Here is a table of points, one per row:
"-45 59 24 -15 24 27 -10 -4 22 21 10"
"54 -63 -23 17 -24 -26 20 26 5 -8 14"
"24 -35 -8 9 -1 -6 -8 -10 -31 -30 -30"
"73 -69 -41 12 -25 -38 3 -24 -20 14 12"
"51 -58 -18 19 -15 -12 -1 -15 -5 -5 -3"
"-28 40 14 -10 14 14 -10 -21 -24 -27 -30"
"-27 42 6 -5 14 24 15 14 3 30 -3"
"26 -35 -12 14 3 -5 8 8 -6 -19 -15"
"-37 49 17 -14 16 15 -17 -28 -36 -32 -36"
"-19 29 9 -11 3 7 2 -7 12 21 17"
"-21 21 11 -5 -2 2 8 0 -4 -4 4"
"47 -59 -20 16 -12 -19 0 6 -7 -26 -19"
"37 -41 -19 13 -5 -7 -10 -15 -29 -23 -26"
"73 -84 -41 26 -50 -48 8 35 7 -24 -7"
"-43 49 25 -13 22 15 3 -1 10 21 15"
"-6 13 5 -5 1 3 -10 -10 -21 -29 -30"
"61 -77 -31 19 -36 -35 -29 -26 -41 -40 -44"
"-55 50 18 -28 12 5 -26 -15 0 0 12"
"-54 56 24 -9 22 1 -10 -1 27 29 -1"
"-18 24 9 -9 4 7 10 3 -4 1 11"
"-57 63 24 -13 32 35 -3 -24 -26 -14 -27"
"-10 18 6 -10 2 4 3 -5 -11 -15 -3"
"7 -7 0 0 6 2 2 -12 -9 -6 -3"
"71 -82 -43 28 -42 -47 -8 21 -6 -25 -17"
"-61 61 28 -12 40 34 -15 15 83 84 67"
"-74 85 48 -25 68 60 -29 -26 -27 -30 -32"
"57 -72 -26 16 -30 -25 15 11 -4 -1 16"
"-53 55 18 -9 25 16 3 -6 2 0 -3"
"86 -89 -46 23 -59 -62 -14 21 -16 -32 -16"
"8 -12 -15 6 5 -9 11 -4 -15 -28 -11"
"3 -15 1 7 0 1 15 14 4 -6 6"
"-61 70 53 -20 38 44 -30 -16 15 28 29"
"-15 20 9 -11 1 4 1 -5 -19 -17 -19"
"-29 39 13 -14 11 7 4 2 16 27 21"
"-23 51 27 -14 14 29 15 8 -10 4 1"
"-59 64 26 -30 0 29 -23 -20 -35 -36 -32"
"54 -69 -28 21 -22 -23 1 34 3 -28 -19"
"56 -66 -40 25 -27 -9 15 26 -5 -13 -20"
"-60 63 33 -20 38 32 11 17 63 73 48"
Along one direction, these points spread out more than along any other. Where along it does each point below lie, from 0 to 99? The average is 50, and the first point in the table lies past the average.
"48 -57 -20 19 -13 -18 17 31 8 -18 3" --> 34
"-50 46 11 -17 18 27 -9 -9 14 17 9" --> 64
"-6 -19 9 -3 -4 -4 24 19 21 31 32" --> 50
"76 -89 -44 22 -52 -50 -10 9 -19 -30 -30" --> 22
"24 -35 -9 9 -4 -13 -6 -13 -4 -3 -5" --> 42
"-21 40 7 2 1 7 12 -8 -3 3 -4" --> 57
"45 -63 -19 17 -15 -20 10 7 -6 -15 -1" --> 34
"-24 32 8 -13 7 10 5 -3 -7 -1 5" --> 57
"-40 46 19 -16 14 16 10 -3 13 29 27" --> 63
"-51 58 27 -16 32 26 2 5 46 51 29" --> 69
"79 -66 -25 22 -28 -28 -6 -3 -29 -22 -2" --> 28
"-35 43 15 -13 8 14 4 1 28 36 25" --> 62
"-27 30 15 -1 -5 17 9 13 46 35 28" --> 59
"-30 38 5 -14 6 7 5 -8 6 19 14" --> 59
"1 -4 2 -1 -3 -5 0 -2 17 26 12" --> 50
"65 -74 -30 22 -29 -32 20 13 -2 3 24" --> 29
"14 -15 -9 10 3 1 -6 -10 11 5 -4" --> 46
